Turns in one plane each, and the order they were made in; the first pair answered
turn lolu:
-178   21   24  173   72  -38   40   19  -10  -78  135   37  -20 -110   -6  -96   65 -162   98  -92  -56  -15  -55   36   19  -16   80  106   -4  -57   15  164   94   14 -153   97 -122  -66  ->  -102  -50  -57  206  143  -53  -13   62  122  -50   24  -67  -74 -119  -17  -31  115 -163   97  -80   22    4    3  -40   -8   16  -22   57  -76   91  -28   63  103   76 -118   26 -144  -42
  17  102  120 -161  -18  162  -85  152  243 -128 -123  271  288  177 -278  -22 -227   89  -53  -59  363   43  152 -128   28 -102   93 -304  -93  -97  168   -2    7  161  160  124  462  125  ->    12  306  271 -187  -58  197  -24   86  214   30  -59  382  271  220 -279  -94 -274   42  -63 -135  264   57  -68  -64   83   30   63 -319  -66  -76   53  109  140  180   78   69  392  269
  17 -224 -141  -24   58 -149  178  169   -9 -221  -41 -129   32 -318   21  363  -60 -255 -162   34  268   86  103  206 -216 -219  288  224   80   11   35   18 -214   56 -137   91 -105  -70  ->    51   81   40   16  -34 -127  304   73  -28  126   18   92 -213 -313  -39  259  -48 -314 -177  -65  196   -1 -149  309  -83   58  146  117   49  186 -176  248  -86   93 -311  -68 -242   77
 -11  121   75 -170   51    6  143 -128  -99  -25   48   33   87  198 -119 -106 -249  -26  313   25   73 -119 -262   52  -75  -58   47   29   64   26  309 -152    0   59   84 -189  204   65  ->    25  149   14 -147  145  -22   12 -132  -11   -7  -29   22  -37  147 -223  -44 -206   -6  337   33   77 -111 -210 -121  -60   38  -82   27    6  207  202 -246   90  110  158 -222  171   82
turn toz:
 -43  -43 -259  149 -137    2   77 -115  -29  187  204  -31  360 -150  -11  132 -117 -200  120 -182   55 -119 -151 -221  105  195 -239 -237   14  121   62 -211  253 -135 -166  -82  211 -110  ->   -87  -55 -185   92 -212   48  -14 -172  -33  143  161  108  415  -71   28  166 -116  -76   98 -188    6 -136 -112 -170  184  268 -177 -266   -1   42  -13 -173  178 -192 -183  -89  226  -70
  53 -170 -182  139  -77  152  -92  152  -74 -468  148  366  236    6  167  179   26  -55 -213 -184 -347 -212   92 -148  167   54  268  -30   69 -359 -254  182 -323 -205  121  126  -51 -223  ->    55    3   -9   53   44  235   34  201 -194 -470 -115  495  121    9  268   64  -20   29 -206 -157 -221 -187  -70  -86  215   38  208  -55  112 -439  -68  240 -320   26  149  131   51 -236
 292   33 -149  159   68  -48 -173   27  272    9   20 -204 -219 -128 -188  -49   83   58  -96   16   -1  -70  200 -135  -94  209 -227   49 -127  353 -307  -31  154   90   11 -184 -173  104  ->   306   22 -123  104  -51  -20 -237   -8  310  -41   -1 -120 -116 -129 -170  -58  112   83 -220   -8   -8 -120  247  -46  -22  177 -154  -57 -115  241 -452   37  167  -82  -41 -245 -155   99
 233  146  -99   56  -44 -230  132   11  -43   44   22   -3 -348   25 -373   91 -183  -91 -143  163   80  199  -17  107  -39  171 -218  246 -289  446 -160   -8  230  327  -85   58 -434  128  ->   274    0 -155   14 -226 -259   24 -120   10   65  186  -50 -273  100 -432  122 -154 -136 -179   63   27  224   37  139  -35  176 -119  251 -339  331 -342  -27  188  117 -107  -27 -373  101
turn bupo:
 -72   61   -1  148   95  216  -11   45 -110 -198 -327  223 -383  -81   54  -99 -108   22  -78  114  228   84  357   -2  -39   49 -196  237   43  102  233  -23  -35  223  -93  -22   21    5  ->   -39  152   18   71   72   70    4   87  -60 -155 -203  199 -476 -107  -18  -47  -66  -46 -121  109  168   46  383   37    3  161 -203  306  109  206   42  128  102  185 -155 -128  -89   84
  19 -118 -222  -41 -236 -103 -133 -207   68   35  365 -234  370  123  -22   99   23   76  161  -62 -168  -45   61 -111   35  139  221 -152  -95 -161 -249  -95  -61 -420  103 -141   21 -101  ->   -44 -254 -133 -101 -149   28 -121 -158  -21 -111  155 -169  476  179   75   84   -5  114  187  -36  -38   25   77  -62   48   -4  299 -192  -74 -375   41 -266 -154 -333  277  -30  159 -145
 -73 -115 -114    6  100 -237   43 -272 -153  267   83 -116   15  -19  -21  -50  -17   82  121   -1 -139  133 -211   -4  148  131 -122    0 -173  134 -129  -70  100 -108  -82  191 -208  -53  ->   -48 -172 -174  -19  178 -153   48 -251 -171  196   18 -142   85    4  -62 -109  -57   83  150   98  -89  146 -227  -57  103  110 -104  -91 -160   62  -18 -176   71  -83   53  248  -75 -122
 -62 -295  190  126   24  200 -309  -81  -44  385  -88  -43  220  150  -14  -30   79  117 -147  210  121 -118  -35  -84 -170  -53  -29 -474  -13 -148  210 -237  229 -102   16   52   -9  210  ->  -154 -240  387   54    1  223 -211  -31 -112  234 -141  139  176  134  137  -76   21  158 -198  182  140 -141 -115  148 -243 -208   51 -344  147 -325  240 -136  129 -128  -44  143  -39  222
turn gad:
 -54 -144 -182  -97 -115   75  105   48  164   12  348 -236  117 -184 -210  159  -11 -102  194    3   16  151   14    2   24   53   77   94  -15    3 -274  128  -20 -166 -127 -271  128  -40  ->   -21 -123 -193  -67 -146   55   31  -25  171   33  305 -239  201 -154 -190  173    4 -119  205   17    6  171   71  -43   38  102  124  -55  -72   -9 -288   53   25 -201  -16 -240  126  -54
 132 -234  132   23   69   -9   21 -277  139  163  183  147  206   24  252   32 -103  185  216 -246 -212   51 -121  -33   -2   47  -64  -33  117 -205   11 -127 -184   21  291 -308  155  150  ->   104 -109   40   64  283 -238  267  -36   88  108  254   92  -60  -51  139  -68 -125   83  350 -237  -16  180  -46 -110  -51   77 -202  271   72   53   63   49  -54  231  135 -241  -54  176
-239    6  -60  -64 -107   -7   98   23   93   55  261  -54  232  159   36  114   27  -91  -29  -42  -73  -97   24   10  139  -93  132 -131   59 -226   20 -116 -141 -207   81   58   48 -140  ->  -250   49 -152   14  116 -148  180  127   82  110  281 -178   72   84  -27   39   -8 -202  133  -20   24  -67   12 -229   99  -99   54   -9   50   -6  182  -31  -53   19  -25   45  -16 -146
  74    9  159 -109 -258   71 -205  -84   68    4   78  125   37   27   42   35   87   18 -210  -93 -249 -114   -6  201   87   39   48 -157   35 -145 -354   64  -22 -314   40 -161  -51   21  ->   102   59 -101   63   56  -31  -46  -67   46  308    1 -131   50   69  -75   65  -11 -130  177   73  -22  -35 -144 -254    3  253 -193 -267 -117  201   59  -93  179  146  115 -138   96    4
Now pairs of rows:
Between the rows of a pair lie 2 to 3 turns.
 -68  -64  141   -1   55  194  -24  121 -161 -242 -316  194   18   10  218 -144   35  160 -233   35   99  -77   68  108   66 -159   86    8   76 -244   95 -118 -165  -89  167  168   -6  -51  ->  -143 -130  -18   21  103  -22   91  148  -58 -466  -76  -20  -71  -92   61  -66   50   65 -152   18  143  -32  221   56    2 -258   68  311   12 -115  -77   58 -186 -141   -9  190 -174  -21 | gad toz gad
 121  -83  230 -100  303  322 -145 -112 -268 -140 -489  -58 -144 -319   82  -43  253  277  -38   72  177 -224  203  -98   31 -274  360 -294  168 -194  309 -250  186  367  -72  217   65  -29  ->   176  -37  331 -177   31  353 -286 -333 -220   74 -354   68   13 -191   70  -45  243  295 -119  -70    7 -264   82  -60  125 -140  465 -441  202 -302   55 -190  214  104 -113   92  116  -30 | gad bupo gad
-137  178   83  -97   -8  -76  320  -13 -171   15  118  154 -179  -29   33  -55  -81  -82   47   11  -83   -4  -96  150   26  -12  -71  177  143  -27   58  295   17   89 -224  -31 -106   24  ->  -140  -98   26 -165 -187 -134  154  -66  -70 -226  289  -26   76  -99   29   39   41  -80  -27  -22 -143   26   80  140   49 -167  118  206  104 -224    6  118 -116 -225 -171   80  -95  -11 | lolu toz lolu
  55  -87  256  -30 -314 -114 -305 -274  -26  325  323  -80  470  222    4  -24 -115  -10   47 -255 -109  -60  -19 -103  228 -144  128 -247  -12  -37 -267  209   25 -398 -155    7 -149 -193  ->    99 -104  154   34 -195 -254 -455 -107  106   54  256 -238  144  102  -61   78   21   23  -79 -221  -37  -85  314 -206  137 -181  -59   45  -77  154 -485  247  -51 -335 -153  -26 -386  -72 | lolu gad gad
 157   12   25   -3 -117 -108 -273 -390  203  215  272  -79  224   22   77 -104 -164  -47 -113    4 -265   16  -37  -35  -60  178  124 -244 -152   21 -369   60   51 -249   41 -129    3 -141  ->   173  -96 -119  116  277  -62 -125 -153   91  130   26 -184  184   45   59 -133 -233  -46  160  177   79  180   56 -313 -269   57   -9 -209 -217  108  226 -195   61  176  168    5  218 -143 | gad bupo
  70 -192  277  143  151  194   83 -321 -280  176 -329  379    1  157  123 -300  115  321  -55  282  142   87 -384  220   83   27 -176 -316  -69  -73  163   19  -98  166  150  360  391 -260  ->    73    6  218  170  148   70  244 -272 -286  410 -225  404  -73  115   -3 -273   68  225  -71  237  105  105 -494  255  108  115 -297 -244  -49   85   93  173   68  208    9  277  242 -160 | bupo gad
 -24   27 -275  166  359 -218  -28  119   32   -5 -103 -222 -106 -216 -161   14  -67 -121  311   99  300  121  119 -248 -133   62  -69   82  -14  197  324 -177   32  398  -31    2    8   44  ->   -51 -239 -209  -21  -79 -220 -291    2  168 -299  270 -194    2 -211 -176  156  138  -72  -18  -65  -70   30  287  -18  -31  -46  205  209   22  -61 -262   31  -55 -235 -108  -90 -197   41 | toz gad
 -15   10   11  -83  146  -12  -61  163   38 -188 -208 -138 -163 -101  -24   15   15   18 -105  -24   71 -145  353  252   34  -35 -114  303  -48   -3 -171  160  -57 -177  125  131  -28  120  ->    -5  135  150  -46  -21  135 -126  -15  -10   55 -277  131 -120   20   21  -33 -150   18 -112  -53  -26 -265   93  304  167  137 -100  -93  -22  -45 -212  198   -3  -63  270  -23   81  123 | gad bupo lolu
  55  111  -70  112  230    1 -151   71   27   44 -225  161 -429 -138   -3   79   16   69  -70  183  140    1  209  -16    7  116 -259  -31 -140  451 -183   39   50  279   47  -66   23   75  ->   -30 -194 -161   93  204   72 -127  214  -26 -376 -203    2 -177 -111   62  132   -5  127  -30  193  187  116  352  -55  -62 -183  -85  104  -89  185   49 -162 -101  120  144  185  121  -36 | lolu lolu lolu
  46   21 -148    4   29 -295   42 -204  149  264  145 -292 -102  -59    1  -32  161 -239  232 -120  -71  106 -164 -102 -102  -48 -231  -84   49  397   10  -12  107   52  -59 -150 -227  -48  ->     3  223  105   15   87 -112  254 -171  -66  249 -219   53 -180  -63  185 -154   59 -156  131 -108   25  130 -292   86  -54 -156 -200 -244  178  199  297   59   91  255   59  -88  -52  -65 | bupo bupo lolu
  84  -75 -297  -85  -99 -207  -19 -104  302  192  424 -299 -210  -12 -303  108  117 -217  178 -103   22  -88  125  -83  -25  143 -133   82  -29  459 -304  188  185 -152 -288 -213 -234   56  ->   124  102 -151   14  102   46   23 -229  146  542  -77 -103 -105  141 -154  -95 -105  -88  265   31  110 -117  -97 -218   16  297 -250 -376  -57  463   94  -18  279  310  -34 -259  161   34 | gad toz gad
 132 -166  123  -82 -274  238 -421 -145   55 -379  -96   23  260  115   54  134  153  214 -276  -42  -95  -66  298  110  -29 -178   97 -161    6 -185 -194 -200 -186 -287  284  136    2   -3  ->   190  184  276  -64 -359  110 -377 -127   32  -74  -78  163  -59   61  -33   67  226   99 -372 -201 -245 -186   67  180   74   87  -47 -217   26   32 -524  102  -47 -228   93  -99 -187  106 | bupo lolu
 155 -146  -42  -49   48  -78 -176   31  -15  -89   30 -100   17   79  -11  -21   19  105  -69   20   59  -30  242  -81  -66   40   -6   64  -47   38   43 -320 -133    7   55  -11  138  -46  ->   132  137   33  -11  105  -61  -51  120  -28   43 -102  -14 -141   11   15  -89  -45   57    8   -9  106 -117  107  -24   -5  167 -168  -17   -4  181   69 -211    6  152  -11 -111   91    5 | lolu toz lolu
  18   27 -236  242  160 -274  -57   -4  186  460  148 -216  106 -209 -298   80  173 -130  459  223 -304 -178   37 -454  180   -5 -247 -251 -346  477   49 -109  311  337  242 -104  266   78  ->  -207  214  248   45   49   19  355   41 -207  474  -76  375  194  -18   73  -79 -112  -27  346  154 -288 -143 -436  -15  341 -224  102 -331   -7 -106  428   31  146  359  188  134  425  -37 | bupo lolu
 -38 -153   27  -25 -206  138  -78  119  -90  -41  -99    2  -89 -110  263   44  140  -19 -131 -207  -55  114  261  143   37 -190   70  226   82  -98   -9 -121 -107 -135 -109   88 -124   60  ->   -90  135  -20   80 -126   38  165   73 -147  339  -50   25 -144  -48  207  -30  -44 -167  145 -172    7  126  -16   32  -17  -39 -132  168   74  158  169    7  155  170 -205    2  -71   85 | gad lolu gad
 -17 -262 -126   91 -130 -224  147  -51   22   24  400 -243  353  105  -48  107  -17 -213  203  -29  -73  123  -99  -82   25  -73  107  -80  -69 -184  147  -97   62 -196 -182  106  126 -150  ->   113 -348 -258  122  -77 -242   77  -56  110   50  248 -342  367   96 -106  105  -42 -195  232   27    4   56   70 -298  -26   17   22  -99 -120  -24   89 -187  105  -94 -114   23  109 -153 | lolu lolu
 230   43  226  -41   13  459 -371 -118   36  -79 -451  196  188   80  141  -94  -66  294 -298   76   24 -121  169   51   82   26  112 -396   16 -209   95 -398  -90  131  595   83  415   73  ->   250  118  229  -59  -46  466 -454 -112   61  105 -533  181   50   97  111  -56  -43  278 -345  114   -8 -137  187    9  119  155  -42 -477  -26 -113 -108 -321  -68  198  563  -65  390   79 | lolu lolu
 -74  231  396 -112  -43  308 -122  -31 -191   88 -397  541  -11  244  392 -137 -320  265  -18   -2 -175   -6 -325  290  105  -39 -171 -344  119 -164  165  -82  -56  -18  121  -30  275 -205  ->   -52 -192 -124   78  272  142 -254  166   65  -90 -308 -172  134  123  180  -48 -182  245  210  229  127  104   73 -248 -165  -83 -311 -214 -159   87  404 -527  -56  254  311   20  436 -235 | bupo gad lolu
 186 -123 -203  297 -146 -146 -478 -103  230  116   70 -235  144  -35 -166   45   46   13  155   34  122  -72  252 -204  -57  169 -111 -265 -260   67 -171 -285  -53 -127  228  -63  153   27  ->   205  305   16  297  -78  -69 -344 -100  122  385 -162  111 -176  -62  -57  -99  -99  -19   75  -58   91 -114   20  -49   13  307 -310 -336 -174  225 -156 -107   70   90  133 -124   98   79 | lolu toz lolu
 106   86 -200  174  231 -178   33   99   15  159  -88 -206 -162  -89 -147  -20   56  -53  190    0  179   41  138 -317 -186   65 -196  -48 -240  367  126 -139  180  286   20  -47   62   39  ->   112  191  -55  187  290  -35  174  152  -79  246 -305   30 -203  -79   -1  -97  -43   64   39   25  177   46    1 -145 -102   41 -201 -147 -204  302  208  -77  165  411  110   22   90   38 | bupo lolu lolu
-137   96  501 -260  -16  183   75  128 -184 -452 -277  393 -239  -31  399 -105   40  268 -442   60   63  157 -130  328  -73 -360  111  250  203 -342  244   25 -255 -239  140   99  -22   26  ->   -37  393  420 -182  -60 -161  116   72  -58 -164    6  332 -565  -93  178  -98  119   59 -487  -62  -26   69 -171  303  -54  -73 -140  299  142  178 -246  393   46 -233 -237 -146 -314  189 | bupo toz
-139  -35  -44 -103  114  -29  306  102 -188 -173   34    6  -82  -64  159  -65  -40  -38   88  -39  220  115  -25   19 -108 -265  -17  318   37 -132  287   57 -122  -31 -117  125  -33  -89  ->    33 -209  -21 -129 -240  -59  -38 -173   97  -56  254  -62   44   56   30   33  140  -50  -41 -135 -187   29   31   36  -17 -107   97   95  -22 -101 -354   34 -132 -441 -179  -98 -120  -71 | bupo bupo gad
-200   61   59  -47 -100   23  246  -92 -184  107  244  207  225  104   83   30 -116 -139  140 -104   10   20 -263  199   86   10  167  167  155 -162  132  151  111 -104 -263  -35   33   27  ->  -209 -135 -109  -39 -146  -94  173  -73 -103  -37  410  -83  381  186   47   88  -83 -101  215  -43   81   85 -118   61   33  -12  187  112   77 -153  138  -37   71 -191 -232   73   24  -62 | bupo lolu lolu
